(in the rows, 128 means zero)
Each path below is one point turned by a fixed rotation once a step. After each direction that follows a path, write how fast that rotation turns it, in degrees each step (0 if it stays still).
Each turn is a multiple of 5 degrees from 10 to 175, or 0.
path 1
[131 128 132 135 126 118 135 126 130 130 128 130 125 122 126 135 135 133
 135 135 125 128 127 119 143 128 130 134 127 121 132 133 130 126 131 126
 116 116 131 134 119 125 144 129 133 121 123 120 135 124 130 117 132 126
 134 129 132 126 134 118 120 122 121 128 138 129 131 131 140]
[129 130 129 131 125 118 139 125 127 131 128 126 125 121 129 136 136 127
 133 137 121 129 134 123 139 127 127 131 123 121 135 134 133 125 135 127
 116 119 132 132 121 127 143 132 134 115 123 124 137 126 132 114 130 126
 131 127 128 130 132 119 126 121 119 127 135 125 131 130 137]
[131 132 127 134 128 121 140 131 130 129 129 129 123 120 133 133 135 129
 133 136 123 130 130 123 140 130 125 132 122 122 132 133 132 124 132 129
 118 115 131 137 121 127 147 134 134 121 121 121 137 124 131 120 133 125
 130 127 133 126 133 126 122 121 121 129 137 126 130 133 141]
[129 133 125 132 128 121 142 126 130 129 132 129 122 122 132 131 137 122
 132 137 124 126 131 120 134 129 128 135 124 122 134 135 133 127 137 127
 116 118 130 128 120 126 143 133 133 119 119 121 139 126 133 117 127 127
 131 129 131 128 131 125 125 118 118 131 137 129 130 128 138]
[131 134 127 137 126 123 139 129 129 133 134 130 125 122 133 135 135 126
 128 137 124 127 134 121 139 128 129 133 124 128 133 136 134 124 134 129
 119 110 129 132 125 124 144 135 133 122 122 123 139 128 131 122 129 126
 134 129 134 126 133 127 123 120 120 132 138 126 132 130 138]
[127 135 128 133 128 122 142 129 130 129 132 133 125 122 132 134 135 123
 124 136 128 124 129 116 137 127 129 131 125 126 133 135 133 122 139 132
 115 118 125 129 126 127 142 136 131 119 124 121 139 124 134 118 129 128
 132 128 133 129 130 121 126 122 119 133 140 126 130 130 142]
[130 132 131 136 127 122 137 127 131 132 133 134 125 122 128 135 133 131
 129 135 128 123 128 115 140 129 131 133 129 127 132 134 133 122 135 129
 119 112 126 130 124 122 144 132 131 124 124 119 136 124 129 119 128 127
 137 131 134 126 134 120 121 123 119 131 141 129 131 129 140]
[129 133 132 133 125 119 139 125 128 134 128 131 127 123 128 137 133 127
 127 136 127 125 131 119 142 125 129 130 127 125 134 134 132 124 139 130
 115 117 129 128 125 124 140 133 132 118 126 123 136 125 130 116 129 127
 136 129 131 131 131 113 128 124 120 129 138 125 131 129 139]
[129 132 131 133 126 120 138 130 131 132 128 132 125 120 128 136 133 133
 131 133 124 126 127 119 143 129 126 129 127 123 130 133 132 122 133 130
 119 116 129 134 125 126 147 132 133 121 127 120 134 122 128 118 135 126
 135 127 132 128 132 116 122 125 121 126 138 126 132 130 143]
[129 130 129 133 128 118 140 123 131 131 126 129 124 121 127 133 136 127
 134 134 124 126 126 121 140 126 127 135 126 119 133 134 130 127 136 127
 115 121 132 130 120 126 144 130 132 118 123 120 135 123 128 114 130 126
 134 129 131 130 131 115 126 121 120 127 137 129 131 129 138]
[130 131 127 137 126 121 138 127 128 134 129 127 124 120 131 136 136 129
 133 133 118 129 132 124 142 128 127 133 123 122 132 136 132 124 130 126
 119 114 133 134 122 126 146 132 135 119 123 123 136 126 128 118 132 125
 135 127 132 129 133 121 123 121 120 126 135 124 134 129 138]
[127 131 126 135 129 121 143 129 129 128 128 129 123 121 133 133 137 123
 130 134 123 128 127 122 139 126 129 134 122 120 133 134 130 126 134 127
 114 122 130 134 123 129 144 134 133 117 121 123 138 124 132 118 132 126
 129 126 133 130 130 123 126 119 120 129 137 126 132 132 142]
[129 130 126 137 128 123 137 128 129 129 133 129 122 121 132 135 138 127
 131 134 122 126 129 117 136 130 132 135 125 123 132 136 133 124 131 125
 118 114 129 134 122 125 145 131 133 122 120 121 138 127 133 119 128 126
 133 129 133 127 134 127 121 118 118 130 139 129 131 129 140]
[130 132 129 136 126 121 140 127 127 129 132 130 126 123 132 136 136 123
 126 138 127 128 133 119 139 125 132 133 124 126 135 135 132 125 137 127
 114 116 128 132 124 125 138 135 132 117 121 125 140 128 134 118 128 127
 132 129 132 129 132 123 126 119 120 134 138 125 132 132 138]
[128 133 130 132 125 122 137 131 129 129 134 132 126 121 131 137 135 130
 128 136 127 125 131 115 137 131 130 128 126 126 133 134 135 120 135 130
 118 113 125 134 126 125 145 134 132 121 125 121 138 125 135 119 130 128
 132 128 132 126 133 124 120 123 119 131 139 126 130 131 143]
Directions:
[129 127 128 127 127 128 128 129 127 125 130 127 128 128 129 128 129 128
 129 131 129 130 131 128 126 129 128 127 127 128 130 127 129 128 128 127
 127 127 128 130 126 128 127 128 129 127 126 128 130 130 131 128 128 128
 125 128 127 126 129 132 126 127 128 130 127 129 127 130 127] : 35
[129 129 128 128 127 129 127 128 128 128 131 128 127 129 130 127 125 130
 127 127 128 127 128 131 128 127 128 128 127 129 130 125 128 129 129 124
 128 130 128 128 129 129 130 127 126 128 129 129 126 128 127 127 127 128
 127 128 127 127 127 128 126 129 126 127 127 129 129 129 129] : 0
[130 128 129 131 129 129 126 129 129 128 128 129 129 128 128 127 127 131
 129 128 129 130 128 129 131 128 128 129 128 130 128 127 127 128 126 128
 129 125 129 130 128 127 129 128 128 131 127 128 127 128 126 131 129 128
 129 128 130 125 129 130 126 128 129 129 129 128 129 130 128] : 175
[127 128 127 127 130 128 129 130 130 125 127 130 127 127 128 126 128 128
 128 127 129 127 124 126 127 130 127 127 128 127 127 127 127 127 128 129
 128 131 126 130 128 129 130 128 128 129 128 126 128 125 129 129 130 128
 126 127 129 127 127 129 127 129 129 128 129 129 127 129 131] : 120
path 2
[138 125 133 139 122 113 118 125 130 123 116 132 119 123 131 120 120 130
 126 125 133 133 129 124 129 123 127 136 128 128 115 121 125 126 134 128
 134 124 136 131 137 122 125 127 126 135 124 124 125 124 136 118 122 129
 135 139 122 121 120 132 127 137 123 125 139 133 125 139 130]
[139 122 133 133 116 121 119 129 129 119 112 129 123 121 135 120 119 124
 123 125 130 129 125 127 134 127 125 129 126 126 116 117 129 133 132 127
 133 130 133 127 134 123 126 132 122 133 126 127 128 126 136 120 124 130
 135 142 113 124 118 129 133 135 121 120 138 125 126 134 129]
[138 124 134 136 122 116 121 131 129 122 111 130 116 130 132 117 124 126
 124 126 132 129 132 123 132 121 126 134 126 125 116 118 125 127 125 128
 139 125 133 128 139 122 125 131 126 134 121 123 124 122 133 116 129 131
 131 134 117 124 121 130 132 138 122 125 136 130 126 139 127]
[136 130 132 139 116 122 116 131 129 125 111 129 119 120 131 118 123 128
 120 124 132 134 122 121 134 126 129 129 124 127 117 117 130 128 132 131
 133 129 135 127 134 125 126 131 123 138 126 125 129 126 135 119 121 128
 129 137 116 126 118 130 128 136 121 121 135 129 124 137 128]
[139 124 136 138 125 126 121 131 130 123 109 130 116 124 131 114 122 127
 123 126 133 132 126 125 127 128 125 128 128 120 115 122 128 128 125 126
 137 127 131 125 139 122 128 134 123 136 126 125 126 120 134 117 132 131
 131 139 117 123 121 131 130 137 120 123 134 128 127 133 131]
[136 131 133 144 123 117 120 130 125 128 115 130 118 124 131 119 125 131
 121 126 133 132 123 121 133 123 126 134 127 123 116 117 130 127 131 127
 136 133 136 125 132 122 127 135 120 134 128 121 126 122 136 116 126 126
 128 137 117 121 122 129 128 136 124 121 130 129 126 141 127]
[138 127 139 141 125 123 119 127 128 125 115 132 117 117 130 117 121 130
 126 123 133 137 125 124 127 127 125 129 130 123 116 123 127 127 133 126
 133 127 133 130 137 120 126 131 124 136 127 125 125 124 140 120 125 129
 133 142 122 119 117 130 125 138 121 124 136 131 127 134 134]
[140 122 130 140 124 115 121 126 128 122 115 130 122 122 134 121 119 127
 125 127 131 128 125 127 130 128 123 133 130 123 113 117 129 130 133 123
 134 132 137 124 134 120 128 133 119 130 127 123 127 122 134 117 128 126
 135 141 118 120 121 130 132 134 123 121 134 125 127 138 129]
[137 126 138 136 122 115 121 128 125 122 117 131 119 125 133 121 121 126
 126 123 133 134 129 125 134 120 124 134 127 128 118 119 125 129 133 129
 137 126 133 133 136 122 124 130 125 133 125 124 122 125 140 120 123 130
 134 140 119 120 120 130 127 139 124 121 139 131 128 140 128]
[139 122 131 136 118 120 115 127 131 121 111 129 120 121 133 120 119 128
 126 125 129 130 127 125 131 127 128 131 128 125 114 117 129 128 132 126
 130 128 136 128 135 122 125 129 123 133 121 125 130 128 134 120 122 127
 134 138 116 126 116 128 133 134 121 125 138 128 123 135 129]
[138 124 133 135 120 117 122 129 129 121 111 130 119 127 132 117 122 124
 120 127 134 129 129 126 132 124 125 133 124 126 118 121 127 131 128 130
 139 125 133 126 138 126 126 130 125 137 126 127 126 120 133 114 127 133
 133 139 118 123 124 133 130 138 122 119 138 128 128 138 127]
[136 129 136 139 118 123 117 134 128 124 111 129 117 125 131 118 124 129
 122 124 129 132 123 120 135 123 128 128 125 125 116 115 128 127 127 129
 136 130 133 129 134 121 126 133 122 134 123 122 127 127 137 121 125 128
 128 135 113 124 117 127 131 136 121 124 134 129 123 137 128]
[139 126 133 141 124 123 118 127 130 125 109 131 115 120 129 114 123 128
 123 126 135 134 128 123 126 128 127 133 129 122 116 123 129 126 129 127
 134 127 135 124 138 123 127 131 126 140 126 126 128 120 131 115 127 130
 129 139 120 124 121 133 127 137 119 123 133 130 125 136 130]
[137 130 134 141 122 121 122 132 128 125 114 130 121 123 132 118 123 130
 120 126 131 131 119 124 132 126 124 127 126 122 115 117 129 131 130 128
 138 132 133 125 133 123 129 135 117 133 130 122 126 122 139 118 128 127
 132 140 117 119 122 131 129 135 124 119 132 127 128 137 130]
[138 126 139 141 128 121 119 127 124 126 115 131 115 121 132 118 123 127
 128 124 132 135 130 123 129 124 124 135 132 122 116 121 128 124 131 124
 134 130 134 130 136 118 125 133 125 133 125 123 124 124 137 119 127 128
 129 139 120 121 118 128 127 139 121 124 132 130 126 138 130]
Directions:
[127 131 127 128 126 126 129 128 128 129 130 128 130 128 127 128 128 129
 126 128 129 129 126 128 130 127 128 128 126 130 129 128 128 130 130 131
 129 127 128 128 127 131 128 127 128 130 131 128 127 127 130 127 126 129
 129 129 129 127 130 130 126 128 129 125 129 129 129 129 128] : 145
[128 129 126 129 128 126 127 130 131 128 128 128 129 130 127 128 128 132
 128 128 126 127 125 127 127 128 129 125 127 128 126 127 126 129 127 129
 129 127 128 129 128 127 129 128 126 126 127 126 128 128 129 129 128 126
 130 127 128 127 128 128 130 127 129 130 128 129 127 128 129] : 175
[128 128 127 129 127 129 125 126 130 128 127 128 128 124 127 127 127 129
 129 127 128 130 127 128 126 130 130 127 128 129 128 129 129 127 130 128
 125 127 129 128 129 128 128 126 129 130 128 129 130 129 127 128 125 128
 129 129 130 129 127 129 127 127 127 129 129 129 127 126 130] : 125
